In the rows, 128 means zero.
Each run below is a few steps of one of 6 hidden systems, one row a step.
Z802, run 1, 9 rows:
[[184 110 116 141  94 145 163 122 175 124 130 159 145  88 143 135 164  99
  153 103  96 187]
 [101 191 130 102  66 179 104 149 145 138 108 184 139 130 134 157 122 127
  135  99 149 163]
 [112 165 180 146 112 119 114 131 182  89 110 141 152 177 189 141 118 108
  105 139  89 100]
 [166 173 149 138 122 161 115 128  73  79  91  87 136 164 126  93 147 140
  123 141  85 162]
 [ 87 140 105 147 103  88  76 104  57  94 118 114 154 145 125 124 125 165
  116 134 159  90]
 [141 112 114 134 167  64 148 126 105 102 100  93 115  79 163 128 169 106
  149 169 128  78]
 [125 137 116  69 184 140 125 135  78 157 112  99  99  84  99 112 115  91
  130 119 175 130]
 [100  83 113 141 199  84 118 147 158 154 164 136 135 155 104 138  81  94
  121 120 166 111]
 [152  87 110 131 169 143 180 161 154 157 152 124  91 149  84 142 149 150
  135 172  96 173]]
Z274, run 2 (9 x 22):
[[151 104 181 134 133 148 165 110 175 159 157  95  96 117 166  91 106 146
  116 136  94  83]
 [149 116 159 132 123 169 104  88 126 132 154  85 133 152 131  69  70 130
  106  84 105 127]
 [103  85  83 112  95 168  91  80 124 147 174  99 112 108 122 116  80 159
  126 112 134 150]
 [115  90 130  81 115 153 151  72 142 146 154  94  96  79 163 123 140 157
  104 173 109 134]
 [139 148 170  80 138 170 122  86 132 114 111  74 119 104 186  92 115  97
  102 138 101 137]
 [124 147  99 124 117 187  73 129 125 117 125  77 102 115 175 107  69 110
  159 126 124 151]
 [113 120  99 147  94 149 114 123 128 130 146  82  79 102 175 122 108 188
  162 177 121  98]
 [139 119 157 128 107 121 131  81 127 103 122  73 102 110 169 100 133 149
  118 134  80  50]
 [157 113 118 115 125 146  99  93 110 115 116  70 104  99 125  88 101  93
  143  63 105  95]]
Z132, run 3:
[[ 84 156 152  62 128 175 136 135 126 182 137 159 111 138  96 141 114 146
   95 129 167 145]
 [101 157 145  96 120 206 104 137 170 145 136 110  94 150 159 127  71 126
  121 137 112 153]
 [147 143 124 138  92 191 103 133 124 121 125  87  83 165 104 105  95 164
  147  99  78 116]
 [134 129  85 161  83 140  62  99  92  82 125 104 153 146 116 110 102 132
  142  77 116 148]
 [183 141 107 145  94 126 120 114 108  90  97 133 163  84 144 114 162  86
  160  82 118 167]
 [169 165 137 137 161  97 139 167  75 127  89 147 157 107 107 109 158  87
  149 102 171 135]
 [143 136 150 150 211  92 139 168 138 121 116 131 164 149 156 120 124  75
  125 163 148 155]
 [160  91 158 147 192 102 183 148 155 136 142 121 119 173 102 122 152 131
  108 167  88 132]
 [ 96  71 117 117 157 103 140 102 129 133 164 139 140 180  64 150 140 159
   76 151 116 146]]
Z615, run 4 (9 x 22):
[[143 159 170 128 155  76 175 159  94 129  89 146 128 125 117 129 190 137
  123 156 145  75]
 [169 114 170 149 168 123 159 129  98 125 140 104 144 193  80  89 142 157
   91 146  96 142]
 [155  88  70 147 141 148 140 152 107 154 158 124 107 134  57 128 132 160
  152 129 129 190]
 [ 86 102  98 103 104 118 143 129 165 148 147 192 128 139  77 193 155 147
  114 126 134 145]
 [ 88 129 170  67 113 167 129  81 149 165 154 144 139 127 125 123 106 135
   68 113 145 139]
 [115 153 121 109 151 158  78 137 116 142 128 129 150 120 136 111  68  74
  129  84 181 165]
 [118 158 126 157 124 138  98 177 196 116 112 142 113 152 163 153  84  83
  168 100 114  98]
 [139 160 159 155  57 139 120 120 137 122 117 120 108 118 167 106 118 166
  148  98 113  49]
 [159 114 118 159 100  90 105  75  85  75 114 102 172 105 150  97 151 114
  128  97 113 115]]
Z180, run 5 (9 x 22):
[[128 153 176 104 108 143 171 148 156 196 137 177 117  94 132 121 127 137
  129 103 175 100]
 [155 142 204 147 104 157 166 124 168 164 154 131 121 141 163  87 108 163
  112 126 109  97]
 [161 114 174 167 112 142 126  87 127 114 159 111 177 175 138  77 107 151
   89 118  95 157]
 [129  99 113 146  93 115 111  84 136  81 138 147 188 161 116 145 152 126
   94 116  88 185]
 [104 133  89  83  83 133 110  84 111  81  96 128 134 103 124 171 180 117
  115 132  95 159]
 [ 68 174 115  67 123 145  84 123 114 102  85 114 106 110 157 161 122 102
  125 145 140 108]
 [101 163 106 138 149 149  87 179 146 119 113 101  87 136 175 141  77 114
  173 158 136 109]
 [143 118  89 194 156 109 110 171  96 131 142  91 109 132 137 103  92 154
  183 155 156 111]
 [138  59  92 165 177  64 144 133 110 151 164 120 129 118  82 120 129 138
  140 131 157 105]]
Z180, run 6, 9 rows:
[[160 136 117 164 137  78 127 129  58  99 107 133 186 108 130 107 167 117
  138 135 165 156]
 [111 103 130 113 161  56 161 126 159 111 108 154 134 114 132 174 184  90
  115 154 116  87]
 [165 156 152  74 175 157 164 145 120 134  86 103  97  89 139 114 157  78
  137 143 116 153]
 [120 197 180 144 151 117 133 182 116 139 107 167 163 160 153 119 122 123
  123 152 178 129]
 [166 126 155 180 140 102 164 165 159 105 119 121 113 169 137 131 156 145
  144 160  70  93]
 [180 125 142 133 169 105 138 114  58  99 103  92 151 140  86  83 157 110
  109 112 113 139]
 [118 133 131 124 151  82 131 145 150 110 102 189 172 153  94 168 158  68
  111  91 137 135]
 [171 168 137 108 101 143 163 152 140 113  77 140  99  86 141 146 186 101
  165 115  94 120]
 [128 190 192 117 139 110 121 129  88 118  88 119 145 123 167  92 124 111
  113 122 159  68]]
Z274, run 7:
[[100 148 139 133 119  78 127 140 132 103  95 128 100 140 138 156 151 142
  135 143 116  21]
 [173 124 132 137 147 111 141 148 126 104  92 111 100 147  73 126 151  93
  148  72  79  80]
 [145 139 124 127 121 136 137 160 106 179 129 156 104 110  63 114 116 135
  158  57 174  93]
 [125  92 146 135 123 119 170 143 206 184 169 181 118 127 112 146 115 133
  128 103 135 104]
 [171 110 186 142 146 145 175 120 145 159 160 143 157 166 101  92 132 143
   89 121 108 171]
 [102 132 139 119 103 151  94  95 118 138 155 158 187 159 112 114  95 133
   83  94 161 182]
 [ 96  92  78 113 113 140 120 101 147 119 156 146 149 123 133 168 143 137
  115 171 118 215]
 [125 157 148  95 128 130 148 111  89 108 103 122 150 102 168 130 185 140
  103 200 129 173]
 [110 182 129 121 131 125  81 136 127  73  79 120 154 128 192 144 124  70
  137 136 128 136]]
Z615, run 8, 9 rows:
[[167 112 123 154 105 146 149 121 128  92 122  95 103 158 111 126 166 169
  133 156  44 144]
 [133 109  79  95 105 129 141 101  67 124 119 117 108  87  79 143 187 167
  132 144 126 154]
 [ 96 107 120  64 177 106 140 106 124 114 114 141 135 141  85 171 168  93
   80 149 119 152]
 [115 135 158  68 189 167 152 148 131 181 132 113  85 140  95 119 105 116
  105 137 143 132]
 [108 156 127 138 147 128 102 179 109 155 126 154 126 175  63 127  87 129
  139  79 176 104]
 [121  98 131 161 106 133 106 120 189 131 159 139 121 180 103 132  78 132
  123  68  92  92]
 [140  96 110 137  72 134 121  88 142 156 157 133 122  66 141 108 107 139
  150  67 146 100]
 [134 120 134 132 114  81 124  96 153 107 118 163 187  82 171 136 146  63
  123  91 148 125]
 [172 151 188 126 145 144 167 136 166 134 115 124 137 100 203  98 133  86
  129 145 115 143]]
Z704, run 9 (9 x 22):
[[109 176 106  96  64 154  97 127  86 117  88 123  92 103 114 140 141 152
  152  98 139  85]
 [112 148 160 127 102  97 123 100 152  92  99 114 128 104 209 133 142 115
  123 143 107  51]
 [192 156 180 154 164 129 161 160 112 125 105  92 117 120 164  73 135 117
  149 146 114 106]
 [141 149 131 165 121 123 141 160 104 175 149 154 145  88 161 102 114 154
  162 144 207 141]
 [133  90 108 119 140 117 167 138 198 160 151 164 126  76 160 164 141  91
  148 142 140 162]
 [145  92 144  69 172 158 152  91 128 162 148 110 125 102  95 103 121  94
   91 104 129 170]
 [ 72 121 151 112 155 127 105 130 142 164 160 149 136 185  92 130  72 137
   84 106 163 106]
 [ 96 134 121 109 121 149 144 158 154 132 127 143  82 185  80 179 150 175
  117 166  86 126]
 [114 125 113 116  84 167 100  79 100  96 137  82 121 141 140 120 130 185
  105 167  87 157]]
Z704, run 10, 9 rows:
[[123 178 171 112 128 146 131 132 125 104  94  88 101 124 202 118 136 134
  125 186 104  93]
 [149 163 141 158 148 149 124 159 111 134 125  87 111 107 202  86  95 137
  163 176 151 128]
 [136 130  97 142 139 142 137 167 147 170 141 128  97  62 177 124 102 117
  189 147 175 134]
 [131  91 118  84 147 136 162 114 162 182 148 121  91  47 149 129 123  98
  142 123 153 117]
 [117  89 172  88 170 134 156 102 159 186 165 115 108 115 118 101  93 118
   92 111 142  92]
 [109 118 169 122 145 150 157 148 160 186 169 142  99 179  91 123  97 177
   98 140 130 104]
 [107 123 130 125  83 179 143 124 157 156 165 140 101 165 115 141 122 206
  114 164 101 158]
 [120 125 117 128  69 195  97 100 166 113 148 109 119 148 152 128  97 149
  125 121  77 170]
 [131 170 131 117  81 192  82 133 145 112 106 115 102 141 138 120  85 107
  149  68 100 117]]
Z802, run 11 (9 x 22):
[[150 140 133 174 127 132  87 120 100  96 122  62 125 138 170  76  84 133
  148 122 113  95]
 [140 136  91 176 128 116 102 153  70 121 125  79 103 115 140  99 106 166
  180 145 154  92]
 [115 116 115 135 148 110 129 136 109 159 139  86  78  84 159 107 101 157
  159 158 164  55]
 [153  89 129 127 176 135 142 129 139 174 157  80  88  87 142  85  81 114
  151 118 148  98]
 [144  93  99 162 149 149 129 159 147 183 178 124 104 124 109 105  69 140
  165 108 160 144]
 [125  99 118 161 106 152 151 154 187 180 182 144  92 130 138 134  95 178
  154 148 130 126]
 [146 115 145 131  77 187 147 107 181 162 166 124  96 110 159 107 105 165
  137 119  98 133]
 [153 135 130 164  51 171 104 112 158 132 149 136 140 117 161 101  89 137
  153  70 116 137]
 [146 174 133 184  63 147 111 162 151 116 118 141 126 124 186 120 112 150
  180 120 126 113]]
Z132, run 12:
[[ 90 114 142 129 136 122 100 124 139 167 162 144 131 160  95 114  63 131
  108  71 169  79]
 [118 122 113 149  86 145 110 133 220 112 136 156 125 140 166 166 105  99
  148 103  87 132]
 [136 171 155 130  69 129 132 135 113 111  92 151 116 156  87 135 161 158
  128  81  99  65]
 [ 88 146 132 103 131 100  68  96 115  83  97 115 162 130 154 135 110  72
  102  95 140  98]
 [159 132 109 116 145 116 146 145 151  97  81 101  86  85 156 148 166  74
  169 135  81 105]
 [111 149 111 145 158  81 119 162  58 108  97 112 117 154  95 135 153 159
  139 168 148  85]
 [116  98 129 143 157  89 126  89 125  96 141  94 162 112 200 117 132 122
  106 195 125 142]
 [160  75 121 119 148 107 190 118 122 168 148 112  89  73 105 117 168 154
  137 148 126 105]
 [ 70 111  92 131 136 107 116 140 114 170 168 160 139 125 113 149 106 167
  125 159 203 139]]

Which system made each of these runs?
run 13:
[[123 114 122 139 136  41 150 118  93 114 112 150 155 101 119 143 186 131
  125 138 157  74]
 [140 138 147  72 179 109 174 132 101 155 102 136 122  70 119 127 174  88
  118 144 163 132]]
 | Z802
run 14, 2 rows:
[[155 111  90 149 126 139 148 149 174 117 132 126 117  91 183 152 148 112
  174 178 102 186]
 [157 107 106  97 146 161 113  94 103 143 136  93 127  67 131  89 102  84
  137  90 148 171]]
 | Z704
run 15:
[[ 98  88 113 123 153  95  90  83  78 112 147 102 152 164  72 112 110 139
   83 108 140 111]
 [123  55  87 122 186 120 129 126 172 158 167 101  98 109 118 132  86  89
  142 125 130 134]]
 | Z615
run 16, 2 rows:
[[117 171 138  81 124 135 157 142 123 122  90 148 121  86 168 160 186 122
  126 186 136 151]
 [144 195 156 142 131 134 118 171 149  89  76 133 139 141 190 133 133  79
  151 139 110 130]]
 | Z274
run 17 (2 x 22):
[[101 154 165 118  99 103 115  93 138  69  93 122 141 148 171 145 155 127
   94 143  86  69]
 [170 159 141 118 137 125 115 113  61  77  72  89 143 119 117  96 162  93
  124 104 104 129]]
 | Z802
run 18:
[[102 117  98 115 164  92 147 158 117 176 141 155 117  79 124 148 130 121
  152 149 207 114]
 [108 145 157 154 134 130 154 166 172 162 150 153 125 136 190 138 113 159
  135 199 154 125]]
 | Z132
run 19:
[[113 146 109 110  91 139 114 110  67 166 136 138 130  66 130 109 122 160
  140 115 203 128]
 [109  87 128 122 137 104 148 112 214 128 143 136 120  96 192 164 126  91
  130 156 106 110]]
 | Z274
run 20 (2 x 22):
[[128 149 125 188 105 132 113 149 120 123 150 144 172 145 181 115 110 165
  144 177 160 183]
 [107 115 116 176 106  75 102  99 111  74 135 122 178 151 170 137 143 157
  113 171 119 126]]
 | Z274
run 21 (2 x 22):
[[ 95 105  64 109  83 120  90 100 105 123 130 143 123 113  66 157 131 136
  133  68 143 118]
 [112 183 115 114  72 144 106 132 134 105  95 161 150  85 186 156 150 108
  151 132 147 161]]
 | Z132
run 22:
[[139 131 130 135 120 155 133 138 198  99 122 117 114 125 200 148 126 104
  147 169  73 162]
 [117 169 117 104  88 203  74 120 110 103 111  99 110 153 127 120  96 136
  131 110  99 163]]
 | Z802
run 23, 2 rows:
[[127  98 105 124 120 173 138 139 141 193 179 120  75 117 100 117  83 175
  148 122 145 130]
 [136  78 129 159  95 139 143 115 200 166 183 137 109 116 145 120  90 153
  141 101 114 104]]
 | Z802
run 24 (2 x 22):
[[164 127 129 132  83 118 151 107 102 121 119 172 171 123  72 127 186 137
  117  73 122 158]
 [136 125 119 115 108 110 143 122 143 146 130 195 177  76 128 147 156  86
  132  87 174 171]]
 | Z274
run 25:
[[138 182 171  90 151 163 133 146 139 105  77  93  93 137 170 122 132  91
  126 148  86 112]
 [151 178 127 136 130 133 112 166  59 106  80  90  94 143  97 106 138 146
  158 118 124  87]]
 | Z615
run 26 (2 x 22):
[[ 88 113  71 156  91 108  68 100 101  77 130  93 123 146 136 146 123 170
  137 149 112 106]
 [148 117 109 130  69 113 133  80 100  98 119 112 142  54 172 117 173 142
  141 134 120 122]]
 | Z132
run 27:
[[132 190 143  97  84 195  96 125 118 111  92  96  96 117 161 112 107 120
  143 104 106 121]
 [104 194 159 114 101 144 104 145 138 125  95 123 110 108 201 125 101 114
  148 127 150  70]]
 | Z704
run 28 (2 x 22):
[[ 71 167 130 129  57 145 107 136 159 140 136 174 129 135 165 165 115 172
  130 143 151 114]
 [ 91 149 148 119  90 146  70  72 116  94 131 103 161 140 183 109  93 136
   92 127 127 125]]
 | Z615
run 29:
[[135 149  94 179  98 162 113 183 138 124 138 154 134 173 122 148 116 164
  164 152 122 194]
 [ 81 145 138 117  71 151 117 106 149 116 132 120 102 142 170 150 132 191
  111 177  98 100]]
 | Z802
run 30:
[[133  95 156  84 187  88 180 111 135 148 128 152 144 117  91 138 174  91
   82 127 134 127]
 [ 83 118 117  74 183 127 148 155 163 156 134 152 103 143 100 180 134 111
  109 171 139 149]]
 | Z132
run 31 (2 x 22):
[[154 154 128 122 116 174 104 110  91  92 106  58 106 116 172  90 123 140
  141 153  90 148]
 [ 79 130 110 158 157  86  70 130 103  98 132 128 177 171 143 136  92 118
  113 147 165 132]]
 | Z180
run 32, 2 rows:
[[121 116  92 131 128  89  86  98 105  58  97 120 165 153  98 151 157  89
  114  98  96 137]
 [138 145 117 144 144  79 100 131  66  70  82 114 155 157  89 127 156 105
  126 101 119 100]]
 | Z704
run 33, 2 rows:
[[ 76 161  75 108  72 143  86 129  93 122 114 153 128 104 129 164 136 156
  147 136 173 142]
 [134 124 117 127 110 108 164 135 173 103 104 139 107  97 171 175 187 121
  150 173  86 113]]
 | Z274
run 34:
[[137 112  97 105 123 144 138  93  68 112 132  97 128 108 114 119 174 168
  112 180 113 195]
 [ 52 135 124  76 149 116 110 121 117 127 123 148 134 162 100 173 136 134
   81 164 151 132]]
 | Z180
run 35 (2 x 22):
[[113 153 151 143 105 123 138 143 135 142 128 111  88 109 189 120 119 179
  151 174 139  49]
 [106 103 131 158 117  97 107 101 122 138 154  93 112 115 163 100  86 163
  135 129 149  37]]
 | Z132
run 36 (2 x 22):
[[104 143  76  96 136 166 103 150  83 129 113  81  60 122 100 142 121 158
  155 163 129 131]
 [ 96 162 147  93  97 139 139 136 149 132 104 120  65 117 154 156 141 157
  133 150 111  46]]
 | Z274
run 37:
[[131 103 120  91 181  81 132  91 102  98 103 113 161  92 125 132 167  61
  101 127 130 145]
 [153 134 160 100 208 135 179 175 150 158 113 115  93 119 132 123 137  88
  133 162 126 133]]
 | Z615
run 38:
[[139 185 156  74 109 154 151 148 125 129  71 145  94 117 102 147 170 106
  132  93 107  99]
 [119 161 194 124 141 107 116 127 126 125 108 153 163 180 102 110 111 102
   86  70 139  75]]
 | Z802
run 39 (2 x 22):
[[123 163 108 114 129 146  85 128 102  57  77  85 124 156 142 142 142 102
  129 153  78 154]
 [165 132 115 116 144 128 128 111  59  80  88  65 115 111 118 103 170 126
  132 149  93 143]]
 | Z132
run 40, 2 rows:
[[114 149 142 167  76 122 112 148 189 140 135 168 131 125 174 136  91 126
  158  89 144  72]
 [147 138 167 167  65 121 111  83 134 105 135 126 169 111 195  91 114 137
  122  97 121  95]]
 | Z615
